Each row is where one point has got to under a steady rotation. How many steps took it there?
The counts run from 0 to 470.
123 144 110 123 99 133 125 109 126 83 125 176 108 90 127 125 115 160 111 119 119 121 92 110 169 120 127 136 129 122 126 102 126 147 147 153 125 114 143 128 118 111 102 133 105 121 150 143 144 125 141 162 117 147 144 153 137 119 89 116 130 119 104 109 106 150 139 135 122 148 108 -> 155
137 134 100 111 123 112 127 116 148 111 124 159 146 106 106 135 113 138 96 119 90 149 112 135 170 113 136 124 119 127 134 107 130 136 128 128 132 114 137 131 116 85 90 143 107 94 157 125 110 111 145 188 100 130 121 132 141 127 113 108 125 128 124 115 137 157 132 129 129 157 104 -> 312
119 114 81 119 129 102 115 105 155 114 133 148 128 106 107 98 117 118 139 129 110 109 121 87 159 134 144 113 126 115 133 113 148 125 123 131 159 134 142 130 121 99 129 141 97 125 133 107 109 114 165 164 158 131 106 143 142 147 125 102 103 130 114 116 144 130 111 112 117 142 109 -> 446
133 128 96 122 124 104 137 126 165 107 117 145 134 144 108 130 123 147 139 124 109 132 97 133 135 112 135 139 111 134 146 112 140 130 108 135 133 124 150 124 118 94 73 164 94 94 145 103 98 113 147 162 115 119 125 131 149 102 128 92 126 136 122 122 152 166 143 117 131 145 118 -> 90
120 126 79 98 140 121 121 132 124 118 177 146 129 102 138 91 102 123 157 100 119 132 121 106 157 101 127 140 153 117 122 123 127 123 100 149 150 134 140 142 109 116 122 116 116 138 147 120 119 154 139 129 145 106 123 141 138 137 116 122 89 165 147 127 130 118 105 107 114 150 124 -> 19
119 141 96 117 132 122 141 136 120 133 121 125 155 129 143 106 117 119 98 111 88 157 118 132 190 140 142 158 137 110 101 120 158 131 149 129 121 119 138 128 128 103 123 132 134 117 157 109 140 80 135 147 127 92 123 121 140 127 94 137 129 106 146 146 132 137 131 138 95 153 122 -> 52
140 140 101 130 141 124 115 155 125 157 93 159 152 153 123 96 98 156 126 134 107 147 98 121 159 91 122 155 127 139 141 112 132 130 152 118 106 114 164 151 145 156 124 147 112 130 127 116 123 97 144 134 128 124 134 144 139 118 123 109 143 88 135 146 125 132 115 153 114 119 122 -> 117
135 138 75 113 148 131 146 163 136 117 132 148 136 127 139 118 113 149 144 99 103 144 93 122 164 87 122 163 137 120 110 131 145 133 129 119 109 131 151 143 125 123 80 127 103 126 137 98 132 131 140 140 97 100 140 110 152 118 119 113 122 146 144 153 146 159 128 121 125 142 124 -> 382
108 123 114 126 124 107 98 107 120 133 128 153 126 114 125 78 102 132 133 132 121 123 122 96 167 137 141 123 140 121 138 100 132 124 124 152 158 121 147 136 120 121 171 142 119 136 138 134 120 99 151 138 185 136 106 168 135 133 118 115 113 108 123 111 118 100 100 133 101 134 114 -> 306
121 149 116 116 113 127 140 143 136 87 106 168 101 116 138 121 111 162 127 138 110 116 83 99 159 116 130 152 133 132 124 113 144 145 142 159 133 130 149 134 134 114 108 143 94 129 143 127 131 114 144 146 132 139 143 155 137 96 99 106 140 118 100 108 114 145 128 131 123 133 115 -> 277
107 132 115 131 120 127 122 157 96 142 130 140 130 155 150 85 99 146 149 123 137 150 94 133 132 108 125 160 152 140 154 104 124 136 121 157 123 117 159 142 114 148 129 139 137 143 153 134 119 122 121 105 177 115 135 167 135 86 127 126 125 119 138 133 108 106 114 127 94 124 137 -> 388
135 144 91 117 134 135 144 156 145 108 122 140 128 136 125 126 102 145 120 129 97 157 94 144 137 99 121 136 123 135 139 109 128 141 112 131 126 123 156 146 119 105 59 143 100 122 161 120 98 137 140 159 101 102 144 140 147 108 119 112 122 137 123 125 146 161 129 123 131 148 108 -> 12
116 117 110 104 128 100 127 122 120 121 167 145 143 126 133 107 110 128 160 90 122 142 104 147 146 118 141 156 149 133 144 118 136 122 92 167 152 130 135 127 98 103 136 141 136 101 167 124 114 124 116 111 157 129 109 143 137 107 114 124 114 164 162 124 118 115 122 109 105 157 143 -> 467
134 123 82 123 158 119 111 119 160 115 150 164 133 104 114 118 108 133 137 107 112 134 110 129 158 108 139 111 115 119 134 124 136 110 124 118 139 132 153 148 116 96 99 141 104 111 144 113 98 152 148 153 97 137 117 134 146 145 129 102 104 144 148 128 142 160 115 111 120 153 97 -> 316
108 119 84 129 146 125 115 117 122 133 173 128 140 128 136 84 103 101 150 105 120 147 129 123 148 128 140 121 135 113 138 116 133 115 103 133 152 132 139 136 103 103 123 134 134 134 150 115 112 147 135 133 155 96 120 143 147 132 126 132 81 150 162 134 135 124 104 107 99 154 114 -> 49
122 124 91 147 145 119 86 96 130 128 153 172 127 124 123 86 107 142 174 104 150 114 103 106 144 120 138 123 121 116 152 97 132 107 125 133 139 125 160 141 113 132 144 144 123 125 122 123 120 147 138 120 156 150 115 153 141 128 133 100 94 133 155 135 121 124 115 116 100 133 116 -> 80
117 152 111 133 114 139 136 123 137 75 121 158 98 108 139 124 109 161 114 124 114 126 84 119 157 127 129 127 120 114 121 107 142 141 145 151 128 119 150 130 115 103 92 138 104 126 151 131 140 131 134 149 109 139 152 146 141 101 96 119 121 126 113 109 108 165 142 129 108 146 104 -> 29
112 126 122 129 123 106 93 100 113 137 131 168 144 121 119 89 91 140 135 121 123 138 110 131 154 132 142 122 140 136 157 94 128 116 123 157 145 107 144 132 107 124 161 142 136 120 159 152 112 115 130 127 170 150 112 175 135 116 114 118 113 107 138 112 103 100 112 139 94 141 119 -> 184
135 142 97 147 144 131 97 112 137 125 114 183 134 130 129 117 113 166 130 106 131 130 87 127 167 113 132 135 102 123 142 106 133 109 158 119 99 117 168 149 128 133 107 145 118 109 124 122 130 125 136 137 103 149 138 137 146 122 122 94 128 103 146 138 124 170 141 144 106 131 114 -> 347
142 115 93 110 165 105 103 129 169 131 129 166 138 113 106 110 108 137 151 119 102 123 101 117 162 103 140 127 122 126 135 131 143 106 122 120 135 137 154 147 131 106 120 148 93 114 130 98 99 123 159 149 112 145 100 133 146 144 134 92 125 129 150 132 147 150 109 122 121 140 111 -> 68
126 128 89 100 141 121 148 153 160 98 127 142 113 106 128 111 110 133 134 141 92 130 103 105 151 107 134 137 131 127 117 132 150 133 116 134 144 140 150 141 131 87 89 141 81 129 144 97 101 122 163 159 126 114 123 135 146 123 119 102 114 148 119 115 151 146 107 109 127 138 107 -> 290
128 144 105 133 147 146 115 124 139 105 128 187 106 106 134 110 104 164 132 121 129 134 78 126 156 104 130 119 113 127 135 112 129 120 152 133 114 118 164 156 119 118 105 140 110 134 140 142 120 154 134 137 105 156 144 156 142 119 104 109 124 118 136 117 109 152 120 131 113 136 97 -> 425
120 151 91 163 120 140 121 113 135 123 93 148 127 152 127 113 120 162 133 119 127 128 97 111 156 131 130 140 95 112 129 97 151 130 166 117 105 111 166 131 133 133 103 155 118 120 128 109 138 103 141 145 122 119 142 127 147 107 116 104 123 91 123 143 129 168 148 138 104 123 112 -> 95
99 133 123 131 127 116 129 147 116 133 120 127 132 161 162 91 104 136 144 125 123 151 87 142 146 142 144 164 130 128 139 116 154 124 133 148 127 116 150 133 119 116 137 147 148 119 154 117 122 92 119 100 165 113 131 154 145 78 116 129 129 110 156 137 115 127 126 136 74 130 132 -> 466
124 143 104 152 138 153 118 148 116 151 114 134 138 158 129 95 88 146 116 139 117 169 100 150 133 97 125 127 120 140 158 97 118 126 133 119 115 105 163 156 122 143 93 140 137 143 159 141 102 137 134 138 134 100 143 161 145 111 134 129 112 101 145 137 128 136 109 142 105 129 111 -> 13
124 147 101 110 121 130 129 160 93 140 119 133 151 124 148 98 98 131 102 111 97 166 116 133 186 108 126 171 160 127 108 117 127 140 144 139 115 109 140 133 122 131 132 117 135 129 152 126 148 92 133 137 133 96 133 141 134 126 94 137 133 103 139 139 120 111 117 148 104 151 127 -> 148
106 130 94 101 125 120 142 136 137 83 159 147 103 93 150 101 112 129 153 115 112 121 99 100 167 121 135 150 154 120 105 130 147 132 119 164 152 140 136 127 115 91 126 128 102 133 144 113 130 134 142 128 150 125 130 144 141 111 100 127 106 158 124 117 121 122 112 106 107 141 123 -> 163
109 129 127 130 136 108 109 136 107 142 130 144 139 156 153 86 102 138 148 107 131 153 86 152 149 128 141 166 141 139 145 114 140 123 127 149 128 115 149 142 114 133 149 153 153 122 157 126 122 101 118 99 160 131 126 160 140 88 116 126 128 109 171 138 105 116 119 135 80 134 139 -> 340
117 129 84 131 109 119 141 134 111 131 150 109 145 166 129 102 109 125 148 107 124 159 125 137 118 115 132 152 136 136 156 93 123 135 90 147 139 112 135 121 101 122 95 137 141 120 167 118 110 127 132 137 166 73 129 138 142 101 128 128 105 147 137 136 150 120 135 117 110 147 138 -> 375
131 122 92 100 133 97 127 122 166 109 121 152 140 108 110 124 122 134 132 117 91 119 116 107 173 126 142 140 130 118 121 119 152 129 119 131 143 134 143 123 131 88 111 145 95 101 135 99 121 88 153 167 125 132 106 125 140 132 115 100 133 138 122 122 148 145 129 117 125 156 118 -> 464
117 134 113 110 103 104 121 96 132 87 146 176 132 88 125 131 117 146 125 99 116 122 106 117 173 134 140 134 136 132 133 106 132 135 127 168 142 121 137 123 106 86 125 140 118 99 154 143 131 116 132 150 132 156 121 150 131 118 97 116 126 138 119 99 111 138 142 126 118 161 117 -> 185
